One turn or mirror swaps these rows in pairs. Which row does each one swap with?
Z176: [ 10   9  -4  16 -20  11 -14 -14  -3 -11   3   1 -31  -4  36  14 -32 -34]
Z710: [ 23   9  23  31 -10   2  -9  19  10 -22  16   2  -1  17   5  28 -23   7]
Z214: [ 20  21   5 -19  12 -32   1  14 -17 -11 -20 -39  -2   8  40  19  -5 -17]
Z536: [ 19 -26  -9  -8 -10 -13 -19  26  17 -22 -19  -5 -20  25   8  -1  13  -3]
Z313: [ 25   5  11  36   5   4   6  13  12 -20   7  -7   3  26  10  27 -13  15]
Z165: [ 18   4  10   6 -29  -7  -5 -19 -17  10   1   7 -20  -9  45   7 -20 -28]
Z620: [ 29 -18  17   1 -10 -12  -6   5   8   6 -18 -40  -2  35  16 -16   9 -34]
Z337: [ 24   0   7   9 -11   7 -15 -16 -22   8   7  12 -28   3  47  11 -12 -21]
Z929: [ 13  14   1 -18  -1 -28  17  22   3  -5 -12 -37  -8   5  50  31   1 -27]
Z965: [ 23  18   1  -9   1 -24   3  29 -14 -13 -18 -39  -5  23  53  18  11 -26]
Z142: [ 22 -12  33   6   0  -1   9  13  -5   4  20 -34 -20  12  31  20 -18  15]
Z868: [ 28  14  13  28 -13  -9 -12  16  30 -17   9  15 -19  27  16  25 -15   4]
Z113: [ 12   7  16  10 -17  -3 -12 -22 -16  -1   6   9 -10 -11  38   9 -20 -32]
Z191: [ 10  21   7 -12  -8 -30   5  19  -8 -16 -15 -43   2   3  56  17   2 -20]
Z503: [ 19  -9  41  14   0   7  14  15   8   0  24 -20 -31  19  31  14 -15   1]
Z29: [ 18  18  -6 -14   4 -22  19  12  -4 -16 -20 -41   6   1  37  22   9 -23]
Z687: [ 17  14 -18 -10 -16 -20   1  23  11 -16 -14 -47  -7  11  45  30  -1 -33]
Z540: [ 28 -10  20   5 -23 -14 -12  16  -4   5  -8 -29  -5  30  19 -29   4 -39]
Z707: [ 24 -22 -18   2 -20  -5 -11  16  18 -19 -17  -9 -21  21  -3 -12   7 -12]
Z514: [ 24 -13 -22  -1 -21 -14 -28  33  10 -16 -24 -19 -21  19   2   1  -1 -21]
Z555: [ 28 -18 -12   0  -7 -18  -8  23  25 -19 -39  -7  -5  27   9   9  -6  -7]
Z67: [ 19   4   1  21  -9  -4 -12  -5   3  -7  -1  23 -14 -17  44  17 -22 -32]
Z378: [ 32  18 -12   1   1 -32   5  22  12 -16 -24 -30   4  -3  45  29   2 -29]
Z518: [ 10  22   7 -16   1 -19  14  28  -6   2 -15 -41   2  11  40  22   3 -29]
Z493: [ 13  11  13   0 -10   8 -12 -15  -9  16   5   6 -23 -10  31   1 -11 -28]
Z303: [ 32  13  15  32 -15  -8  -2  13   4 -13   1  -1 -17  44   4  31 -17   3]
Z636: [ 12  10   9  11 -21   4   2 -10  -7   2  14  20 -15  -9  36   9  -9 -35]
Z604: [ 16   9  10  32 -13  -2   5  22  12 -22  12 -14  -8  37   7  33 -15   6]
Z870: [ 33 -19  22  17  -5  -4  13  -4  12  -3  13 -40 -20  -6  28  12 -16  12]
Z773: [ 16   9  11  -3 -20 -12 -14  -3 -16  15  14  19 -23   1  42   9 -14 -33]
Z683: [ 11  13  13   9 -11  -3 -15 -24  -6   3  -1   7 -20  -5  38   3 -18 -40]
Z217: [ 19 -17  21  21 -29 -17   0  25  10  -9  -1 -27   9  24  28 -20  -3 -44]
Z561: [ 38 -26  -9   7 -20 -23 -15  25  20 -23 -32 -18 -18  13  15  -7   4  -5]
Z654: [ 41 -19 -11  -6 -20 -16  -7  30  19 -14 -24 -14  -4  12  -3  -2   6 -14]
Z481: [ 22  16   2 -18 -10 -34  15  24  -4 -12 -14 -38  -2  -2  47  22   6 -26]
Z865: [ 37 -20 -13   8 -19  -9   0  29  21 -10 -14   1  -9  19   5 -13  16 -18]
Z341: [ 29 -19  24   6 -14 -21  -5   3   5  -4  -6 -32   7  25   9 -25   7 -26]
Z519: [ 23 -17  40  12  -8  -9  22  18   3  -2  25 -21 -17  12  21  12 -15   6]
Z140: [ 19  13   4  30 -15  -2 -17  22   3 -14  10 -11 -23  23   9  40 -29   5]
Z305: [ 26   0  21  43 -20 -11 -12  19  12 -19   7  -3  -6  28  22  32 -23   6]

Swapped with Z67: Z378
Swapped with Z604: Z707
Swapped with Z503: Z620
Swapped with Z303: Z536
Swapped with Z313: Z865

One turn or mirror swaps these rows in pairs. Which row does each one swap with?
Z279: [ -1 -13   3  10 -17  -3  26   8  -4  16  -5 -10   9  16   2  28  18 -10
  15]
Z610: [ -9  19   9 -16   5  32 -16  -4  12  -3   9  -4  12   7  -2 -21 -15   7
  21]
Z609: [ -3  -3  12  25  -9  21  30  -5   3 -11   2  19  12  15   6  15   8 -17
  -9]
Z439: [-13 -24   0 -11   6 -16 -13  -1 -16   9  -8 -32  -5   6   3 -27   9 -10
 -23]
Z922: [-19   4  -7  20   3   3  -9 -13 -36 -13   7  -7   1  -7  15 -37   2  -6
 -17]
Z760: [ -5  21   3   9  14  12   0  15 -18   4 -31 -10  -2 -11  -7 -15   2 -24
 -18]
Z871: [ 13   3 -26  -8 -14  -4 -15 -28 -11 -12 -12   1  -3  25 -10   8  13  13
  20]
Z219: [ 13 -19  -8 -10   4   3  26  -5 -12 -19   5  18   3 -18  13  27  -5  14
 -28]
Z116: [  1 -12 -18  23 -24  -5  29  -5   9 -10   0  -6  13   9 -17 -15  20  15
  -8]
Z787: [ 22  17   5 -10  -6 -12   8 -11 -32  -5  23   8  -6 -11 -18  -5 -23  -5
   9]
Z831: [-11  19   0  11  13  16   0  25 -17   0   8 -29 -10 -26  -5 -18   0   6
  -2]
Z735: [ 13 -11  -8 -11  11  -3  24  -2 -15  -8   8   7   0 -25  16  24   0  19
 -31]
Z145: [-11  16  -4 -15   4  20 -14 -12   7   2  -8  -9  -2  -6   4 -25 -14   3
  34]
Z719: [ 12  -8 -10 -12  11 -11  18  -7 -10 -10   0   7   5 -23  21  34  -2  12
 -25]
Z359: [ 17   9  11 -18   0  -8  11 -12 -28  -3  28   5  -4  -8 -19 -15 -23   1
  13]
Z316: [ -5 -11  -5  28  -2   4  22   1  16  -3 -30  -7   1   2  -1  15  11 -24
  -3]
Z470: [-12  19 -10 -15   3  31  -9 -12  11  -1   4  -8   6  -2   0 -11 -17  -4
  33]
Z21: [  3  -9  11 -32  26  17  -5  12 -17   8 -14   1  -4  24  -3   1  17  12
 -20]
Z333: [ -7   6  -3  -8  -2 -16  -9  16  15  -5  11 -15  15  20  26  12 -16  10
 -28]
Z546: [ -7   0  -8  -5   0 -10 -18   5  24 -15  -1  -8  26  17  27  10  -1  14
 -19]
Z645: [-13 -28   1  22   0 -14  30  -6  22  -1  11  -8   1  11  -8   1  20   3
  -6]
Z365: [ -7  20  -7 -12  -2  36  -2 -10  12   0  13  -9  -1  -4   3  -9 -25  14
  21]
Z975: [-25  11   1  12  17   2 -11  -7 -16  11 -13 -17 -12 -20  -4 -12   2 -29
   6]
Z91: [ 15 -25  -5 -24   1  -3  20  -7 -13  -3  10  19  15 -20   8  20   1  13
 -26]
Z952: [  4  21   3  16 -27 -11  19   0   6  -2  17  -5  -8  13 -19   4  12 -20
   9]
Z597: [-10 -12  -4 -12   9 -17  -5  15  22 -10   9 -14  19  24  23   5  -4   8
 -25]
Z136: [ -9 -14   2 -11   1 -21   2  16  26  -4  -5  -6  17  23  24  10   4   9
 -15]
Z749: [-10  -8  -2  13 -18  15  19  16  28  10 -11  -2  18   6  -3  18   6  -8
   1]
Z400: [  5 -16  -3   4 -11  19  17 -23  20   2 -19  -7  -8   8 -11  13   7 -19
  19]
Z486: [ 16  11  14 -18   1  -1   5 -13 -26  -5  22  11  -5 -13 -23  -9 -21 -12
  13]
Z51: [  2   1 -19 -15  -6 -27 -22 -15 -18 -22   8  11  12  31  -9  -1   7   9
  -1]
Z907: [-21 -13  -3  13  -2  -3   5   2 -17   5  -3 -26   0  -4 -13 -46  10  -7
  -2]
Z11: [  6   9 -19 -18 -12 -24 -31 -15 -12  -9  -4   2   3  30  -9   6   7  -9
  -5]
Z158: [ 29   5   0 -17   4 -10  -5 -20 -25 -11   9  14  -6 -13 -11  -9 -28 -10
   4]
Z909: [ 22   4  13 -15  -4 -14   6  -8 -21 -12  21  17  -7   3 -23   4 -24 -12
   6]
Z206: [ -9 -10  10 -27  21  27  -8   8  -6   4   1   5  14  13 -10  10  21  18
 -23]
Z887: [-16  -6 -12  20  10  15  -6 -13  -7 -13  14 -31  -7   2  -5 -37   8   0
 -20]
Z667: [-12   2 -12  14  10  -2 -19   6  -3  -3  -6 -26  -8  -5   0 -45 -12   0
  -6]
Z803: [-13   6 -10   4  19  11  10   6  -6  -2   2 -22 -22 -26  14 -12  23   5
 -31]
Z431: [ -1 -12  -3 -33  22  39   3  -9   3  -2  -4   8  -7  10  -9   0  17  17
 -13]
Z356: [  2 -10  -7  13  26   0  -2  -4 -22   0  -9 -31 -27  -2   8 -29  -1   4
   6]
Z697: [  3 -17 -17 -21   9   1   9 -10 -21 -11   6   8  -1 -33  14  20   3  19
 -25]
Z639: [ -3  -2   0 -29  31  36   0  -3  -7  -8 -11  21   2   5  -5  11  11   9
  -4]
Z516: [ 11  13 -20   1  -1  -8 -33 -28  -4 -22  -4   2   2  22 -15   5   0   5
  10]
Z595: [ 10 -19 -13 -11   8 -14  16 -10  -8 -16   9   8   5 -24  17  27   4  15
 -31]
Z566: [  5   7  -7  30 -16 -11  20  20  16 -16  10 -16   3   3  -5  22   6   5
  -1]
Z682: [-12   5   2  21 -14  18  11   1  11   0  -3  -9  15  13  -7  25  13 -33
 -12]
Z15: [ 13   8   4 -15  -8  -7   1  -8 -40 -11  20  11  -3 -11 -15 -12 -26  -8
   3]

Swapped with Z116: Z760
Swapped with Z719: Z359
Swapped with Z400: Z439
Swapped with Z219: Z15
Swapped with Z91: Z158
Swapped with Z909: Z697

